Here are some points:
-1.4 -0.5 -1.2 -1.2 -1.7 -1.4 -2.1 -0.5
-0.1  0.4  0.2  0.5 -0.2 -0.1 -0.2  1.3
 2.0  0.6 -0.1  0.6  1.2  1.9  1.7  0.6
2.1 1.5 2.0 1.7 3.1 3.0 2.4 1.5
0.6 0.1 1.1 1.1 0.5 0.6 1.3 0.6
 0.5 -0.3  0.2 -0.1  1.2  1.0  0.2 -0.1
0.9 0.5 0.6 0.6 1.5 1.0 1.5 1.1
 1.2 -0.6 -0.2  0.3  0.9  0.7  0.6 -0.3
 0.0  0.4 -1.0 -0.8  0.6  0.6  0.2 -0.9
-0.6 -0.6 -0.5 -0.8 -0.6 -0.7 -0.5 -0.1
-1.3 -0.4 -0.6 -0.2 -0.8 -1.5 -0.2  0.4
0.5 0.9 0.2 0.4 1.4 0.3 1.6 0.2
1.1 0.7 0.6 1.0 0.7 1.7 1.5 0.5
-0.7  0.3 -0.6 -1.0 -1.4 -1.4 -0.7  0.8
 1.1 -0.2  0.7  0.5  1.6  1.5  1.3  0.6
 0.1  0.9  0.9  1.8  0.3 -0.2 -0.3  2.1
-0.3 -0.6 -1.1 -0.5  0.1 -0.2  0.5 -0.3
-0.1 -1.2 -0.3 -1.4  0.5  0.3 -0.6 -1.0
22 more points follow, each with its number after it:
-2.1 -1.3 -0.9 -0.2 -1.6 -2.1 -1.2  0.7 0
-0.9 -1.2 -1.6 -1.3 -0.9 -1.1 -0.2 -1.0 1
 0.7  0.4  0.6  0.1  1.0  0.8  1.1 -0.2 2
 0.3  0.0 -0.3 -0.5  1.3  0.4  0.8 -0.5 3
1.5 0.7 0.8 0.8 1.7 2.1 1.5 0.5 4
-0.5 -0.1 -0.5  1.1 -0.7 -1.6 -1.0  0.7 5
-0.3  0.6  0.7 -0.2 -0.2  0.4 -0.8 -0.5 6
 0.2  0.8  0.4  1.7 -0.2 -0.2  0.2  1.5 7
1.6 0.9 1.0 0.4 1.6 2.0 2.1 1.2 8
-0.3  0.4 -0.6  0.7 -0.8 -0.1 -0.7  1.9 9
 0.3 -0.6 -0.2 -1.6  0.7  0.9  0.5 -0.5 10
-0.7  1.8 -0.2 -0.4 -1.3 -1.0 -0.7  0.2 11
 0.9  0.4  0.8  0.4  0.4  0.8  0.1 -0.6 12
-1.0 -0.8 -0.6 -1.0  0.5 -0.3 -0.5 -0.5 13
-0.6  0.2 -0.3  0.0 -0.8 -1.4 -1.0  0.1 14
-0.8 -0.2  0.0 -0.4 -1.0 -0.1 -0.1 -0.4 15
 0.2 -1.1 -1.8 -1.3 -0.2  0.3  0.7 -1.0 16
0.7 0.9 0.1 0.6 0.9 1.2 0.5 0.2 17
 0.2  0.4  1.6  0.5 -0.1 -0.1 -0.6  0.6 18
2.4 0.9 0.4 0.9 1.9 1.9 1.7 1.1 19
0.6 0.7 0.8 0.4 0.1 0.8 0.7 0.5 20
1.5 0.9 1.2 1.0 1.6 1.5 1.8 1.4 21
Which of these numbered points is nearest to each point below, ignoring the 3 directions in which the first points spread most? Its number follows each.
0.8 0.4 0.8 0.9 1.9 1.5 1.6 0.5 > 13
-0.2 -0.2  0.0  1.4 -0.7 -1.7 -0.7  0.7 > 5
-0.3  0.4  1.4  1.1 -0.5 -0.2 -0.8  0.5 > 12
 1.5  0.2 -0.4  0.7  0.6  1.0  1.0  0.0 > 7
 0.4 -0.1  0.1 -0.5  0.3  0.1  0.9  0.3 > 21
-2.3 -1.6 -2.0 -1.6 -2.1 -2.5 -2.3 -1.0 > 1
 0.1  0.3  1.5  0.1 -0.4 -0.8 -0.4 -0.1 > 18
 0.0  0.3  0.1  0.0 -0.8 -0.5 -0.3  0.6 > 20
 0.2 -0.4 -0.2 -0.3  0.7  0.6  0.5 -1.2 > 2
-1.5 -1.5  0.1 -1.0 -2.1 -1.3 -1.8 -0.9 > 15
 0.1 -1.3 -0.7 -0.6 -0.3 -0.2 -0.4 -1.4 > 7
-0.5 -0.4  1.2 -0.7 -0.6 -0.7 -1.3 -0.7 > 18
